One turning vector, and how many steps it has turned:
The counts run from 0 to 924.
[ -2  22  11 -17   3  20   0 -19  -7   3 -12  -4   2  -4   6  -3   4   7
  -1  -2   0 -10  24  -3   7  -1  -4  -7   7  -2  -3   4  11   6  -5  -3
 -13  -2   6   8  -2  -4 -19   8  -1  -7  18   0   6   9  -7 -16   2] => 223
[  3  -2   0   8   7  11  -2 -23   8  -1  -6  13   0  14   6  -4  23   3
  13  -4   3 -14  -2   6 -13  10  -9   5  -5  14   4   6  10   5 -22  16
   1  -4  21  -1  -6  -6  -6   6   2  -1  -2   6   5  -3 -16   1  -6] => 659
[ -7   5 -16  12  -2 -12   2  -8  -3  -6   4   1 -16  -1  14  -3   4   7
  11  14   5   8   1  21   4   3   3  -2  16  14   3  16  -1   8 -21  -2
   0   4   6  -4   5  -3   5   6   3  -3 -15  10  -8   8 -11   1  -3] => 379
[  0  -4  16  -9   5   8  32 -16 -10   4   0  -1   4  -5   5  -3   6  -6
 -10   0   7   5   1  12  -2   8  10   6  -3   1  -7  -6   7  17   9 -12
   3  21  19  -1  10  -6 -20   4  -8   2   1 -10   8   3   3  -3  -5] => 606
[ -1 -18  -7  24  16  -7  -7  -3  -1  12  -2   8 -16   6  -2  -2   2  10
  12   5  -3 -10 -13  12   5   8  -3  -2   1   4 -10  -5   3  14 -22   2
  -5   3   0  -3 -17  -5  -3   7   8  -1 -13   7  -4  17   3  -3  -8] => 797
[-12   5   7   8   4   2  -6   3  19  -7 -18  15   8  19  -6  -2  -8 -14
 -13   2   8 -10  -1  12   7   7 -13  -9   2   5  -6  -8   1 -11 -10  10
   2   1  -5  16   3  -7  -2  17  10   7 -10  10   3   4  17   3  -3] => 854
[  6  10  -3  13  13  -1   3  -2   6  -1   0 -13   6  -7   0   3 -20   8
  16  24   4  -1  -1  -4  -7   3   0 -15  16   9  -9  13 -13   6 -16 -13
 -13  -1   4   9   4  -7   2   3  17  14   8  16   9  -8   0  -5  -7] => 98
[  4  14   2 -13  -8   0   5  -6   0   4   8   8  -2   2  12   2   1  -3
  -8  -1  10  -1  13   3  16  -3 -24   0 -10 -18   5   1   9   7  18  17
   7  10  14  -4  -1  -1  -5  -3 -16  -3  18   5  15  -1 -12   1 -12] => 490
[ -7  11  15  -8  19   4  17   2  -4  15 -13  -5  15  -2 -10  -6   5  11
  -7   1  -3  -1   5   4  11   3   1  -5  10 -14 -14 -17  20  10  10   6
 -10   4 -12   1  -2 -14  -7   5  10  -2   9  -1  12  -1  11   7  -6] => 422
[ 13 -11   4   7  20   4 -12   3 -18  10   0   4   6   5  -1 -14  10  11
   6   7   2  -3 -11 -15   1  11   6  -4  -4  -3 -10  -3   0  13 -17 -20
  -7   1  12   1  -7 -16 -24  -6  12  -6  -2   6  -1   4  15  -9  -5] => 800
[ -2   3  -5   7  -6   6  -9  -5  -9   5  14   7 -11  -6   4  -2 -15  -1
  11  15  24  12  14   7   9   5 -13 -13   5  10   9  10 -11   1  -1  -7
   4   1   4   2  10   8  -2   3  10   6  -7  20   5  -1 -16 -11  10] => 899
[  6   7   9 -15   5  -7   1 -11   4 -16   1   9   3  12  11 -14   7   7
 -15  -6   6   4   7  -6  12  -3 -15  13   4 -11   0  -9  19   4   4   8
   1   9   5   1   5   0   3  -7 -14 -19  -7  -3   6  -1  13  11 -12] => 404
[  4 -13   1  18  14  -5 -10   2  18  -4  -6  14 -12   5  15  -6  -5  13
  -1   3   7 -14   6  -4  -3 -11 -10   1   0  15  -1  -8   6   0 -11  -1
  12  -6  -3  11 -19   7  22   1   0  -2  -9  15   7  -2  -2  -3  -4] => 128
[  3  11  -4 -15   4   6   9 -11   9   3  -2   4  20  23  10  -8  16  -4
   3  -5  -3   1  -4  -5   5  15 -17   2  -4   2   2  -7  11  13  -4   6
  18  17  16  -8  -9   2   1   5 -10   0  -5 -16   1  -1 -13   5 -10] => 55
[  5   5   0  16   6   0 -12   4   3   9  -2  11  -4  10  -3  -2 -17  -9
  14  11  19   6   2  -4   3  11  -9 -15   6   3   3   4  -4   1  -9  -3
   9 -10  -8  12   0   8  13   4  23  10  -6  22   9 -21  -7   0   3] => 299
[  7  -2   4  -7  11  -7  -2  13 -14   5  -6   6  23   6  -9  -2  -5   2
   1   8   6  14   7   5  12   5   1  -5   8  -6   1 -18   6  22  13   4
   4   6 -19   4  -1  -5  -5  -3   8  -3  12   1  13 -16  -1  10  -2] => 153
[  4   2   2  -3   2 -24 -11  -1  -7  -2  17  18   9   7   0 -17   3   4
  -7   1   8   0  -5   2  12   3 -17   0   3  -5   3 -10   0   9 -10  18
  15   9   7  -6  10  -7 -12 -13  -9 -14 -15   6   5   8   9   0 -11] => 667
[-12   4  -6  -3  -3  11  -6   5   6  16   3  13   3  11  16  -9   8  10
  -1  -5   1   0   3 -16   3  -3 -27 -12 -12   8  -3  -7   0   6  -4   9
  15  -6  -2  -5  -9  15   2  17  -8  -5 -12  12   5  -4  -9  -5   3] => 312
[ -2 -14  -8   4   5  10   2 -16  -7  11   4   2  -8   6   4  -4   5   3
  12   6   3  -8  -4   2  -8  22  -1  -8  -1  11  -9  -3  -1  12 -16 -11
   0   7  14  -6  -6  13  -9  15   0   4 -19  -4  -9  11  -9 -12   3] => 196
[  4   6  -1  -6   1 -18   0  -8   7  -4  -5  10   5   4  10  -8  -5  15
 -14   0   3   6  12  15   1  -6  -8  13  13   0  12 -20  13  15   1  11
   0   9  -8   3  -4  10  13   3  -6 -15 -15   3   7  13  -4   9  -3] => 409
[ -7  -4   0   5  -6  17  -6  -5   4   9   0   1   7  19  -2   0   2  -6
   5   9   8   2  -1  -6   9  17 -27 -14  -4  -1   4  -4  -9  -4   9   4
  -6   2  -4   5  11  11 -10  26  -1  -3 -17  14   5  -8   8  10   4] => 168
[ 14 -15   3  21  22  -2  13  -3  -2  18  -8  -7  -7 -11  -3  -3  -5   8
   8  13   3  -2  -1  -5 -13   7  13  -3   5  -1  -8  -2   7  25  -2 -21
  -7  -5  -5  10  -5   7   0   4  21   6  -1  10  10  -4  -2  -6   2] => 12
[ -3   0  -8   6  -2  21   6   0  11   7  -3 -10   4  11  18   9  13   8
   5   4  -7  -3   3   4   7  -6 -30   2  -9  -2  -1  -1   2   8  10   4
 -13   9   1  -5  -3   3  -5  19 -19  -4   0   3  12   3  -6  10 -14] => 775
[  4  -6   4   0  21  -3  -6  14  -8 -13  -4   9  -1  13   3  -4  -8  12
 -11  10  12 -10  -6  -8  17  -5  -2  -6  -9 -11  -8 -18   6   2  -1  -3
  -4   5   4   4  -9 -18  -9 -10  -2 -11   2   4  -6   6  23   3 -14] => 536
[ 11   0   5  -2   7 -14  18   0 -16   0  13   5   6 -11  -4 -12  -5   8
  -5   8   7  18   6  -2   9   1   5  -6  18  -5  -6  -2   6  24   6  -3
  20  -1 -11  -2  11   2  -7  -4   1  -4  -2   8  10 -18  -4  -4   1] => 148
[ -4   2   3   9   8  -4 -15  10   6 -13  -9  21  -2  21  16  -5  -6   8
  -4   1  11   3   8  12  11  -7  -6   3  -4  18  23 -17   6   2  -3   1
   6   7   4   7 -18 -13  14  -2   2  -9  -3  11   2   5  -5  12  -4] => 123
[ -6  10  -5   9  -1 -11  10 -17  -7  11  -5  13 -16  -3   2  -1 -18   4
   7  10  15  12   6  20   1  10   7  -9   7   4  12  -3  11   7   4   5
   7  -6   4  -2   4   4   9   7  19   0 -10  18   2  -6 -21   3  14] => 293
[  0  17 -13  -5  14  -8  11   9  -6   5 -15   2   4   0  11   1   4  15
   5   5   1  10  14   0   5  -1  11  -6   9 -12  -3  -8  15  20   9  -3
   0  -5  -6   2 -15  -1  18  -6   7  -3  16   5   4 -16 -10   6 -11] => 559
[ -3   2   5   8   6  -2 -14  -1   5 -19 -10  20  -7  17  10   0 -13   4
  -2   4  18   3   7  18   9  -5  -1   1   3  22  22  -9   3  -4  -9  -1
   6   2   9   9  -5  -7   7  -1   9  -1  -6  10  -3   3  -3   6   0] => 122
[ 13   3  -4   4   3 -20 -15 -13   1   2   8  12 -13   0   7  -9 -15  16
   5   6  14   0   6  -1   1   9 -10   1  10   0  14  -3   1  12  -9  -2
  -3   0   9   8  -5  17   7  -6   8 -12 -20  10  -2  15  -8  -6   5] => 814
[ -1  22  -7  -6   1 -12  -8   6   5  -2  -9  -3  24   9   7   2  -1   5
   4   5  -6  11   1  20  15  -2 -15  -6  17   5   6  -3   5  12 -11   9
  -1  15  -3  -3  -1 -15   1   2   0  -3   5  -4   7   1  -7  18 -13] => 238
[ 10   5  13  -3   6   2  -6  -2  -9  -4   3   4  -3  -3   0   0  -8  -8
  -1   9   9 -10  13 -11  18   1  -5  -7   6 -21 -19  13   9  12  -8 -14
   1  -1   2  18  -1   3 -10  -6  -1   2  21   1   5   6  13 -20 -11] => 217
[-10  13   6  -7  -1   1  19  -4  -9  -2 -13  14  -2   1  25  -7  -6  12
 -17   6   8  12  12  -1   1  -9  13  -5  -3  19  11  -8   1   6   0 -14
  18  -2   9   7  -6   5 -10   3  -3  -6  -6   6  -3   5 -12 -11   7] => 726
[ -7  10  -3  -2  -5  -2   2   5 -21  11  17   7 -11 -19   9 -10  -3   5
   1   8  17  13  11   1   8  -4  -1 -13  -7  -2   3   4  -3   8   2  -7
   7   2   8  -2   2  -3 -16   0   0  -5   6  20   7  -4 -13 -15   1] => 897
[  1   1 -12   6   3 -11  -1  27  -1  10  -6  -7  12  14  12   1 -10   7
  -1   8  -4  12 -16  -4  11  -7  -6 -10   1   7   2  -9 -13  19  -5 -14
  10   4 -11   3  -8  14  -5  11  -8   1 -14   0  -6  13   6  -1   1] => 181
[ -1   4  -3   6   6  19  -3  -7  -8  -5   1 -13  -6   4  -1   2  -5  10
  17  15   6  -3   7  -2  10   5 -11 -18  17   5  -6  13  -7  -1 -15 -10
 -18  -3   5   2   3   0 -14  13   6   0   0   8  -7   5   6 -13  -3] => 367
[  0  10 -11  -2 -10 -19  -6   2   3   5  12   6   3  -7  10  -2 -15   8
  -2   1   5  -1  14  10  14 -11 -22  -6   4   0   7  -1  -2  12   2  16
   5   2  -4  -3  -3   7  -7   3 -15  -2   0  14  18  17 -20  -4  -1] => 495
[ -8  16   2 -15   6  17  -1   4 -13   2 -16  10  13  13   9  -9  20   0
  -1   0   2  12   8 -12  14  12   1 -12  -6  -8  -5  -2  13   6   4  -1
  -2  -5  -4   8   3 -10 -14   8  10  -7   7   6   4 -25   2  -1  -6] => 571
[  2  15  -2 -16   8  -3  13 -13  -5   8   4  -1  15  -3   2 -15  10   6
   4   4  -3   7   3 -26   3  11 -10  -8  13 -17 -17  10  10   9  -8   5
   3  -7   4  -3   9   1  -9  -1   9  -4   2   1   5 -23   7  -1  -8] => 834
[ -2  10  11   0   7  -2  -1   0  -9 -18  -5  15   0   7  13  -8 -10   0
  -6   8  21  17   2   6  12 -11   6  -3   0  10  15   0   2   3  -8 -11
  12  -5  13  13   6 -23  -9 -10   3  -8   6  15  -7   0   9   5  -4] => 120
[-15   7  -2  -2  -5  12  10  -5   8  -8  -3  18 -11  21  15   0  -1   3
 -17   1  14   7   4  10  11  -1 -12  -6  -7  14   5 -10   4 -13   5   1
  12  11  13   1   0   8   7  14  -8  -4 -18   3 -11   5  -1   3  -3] => 723
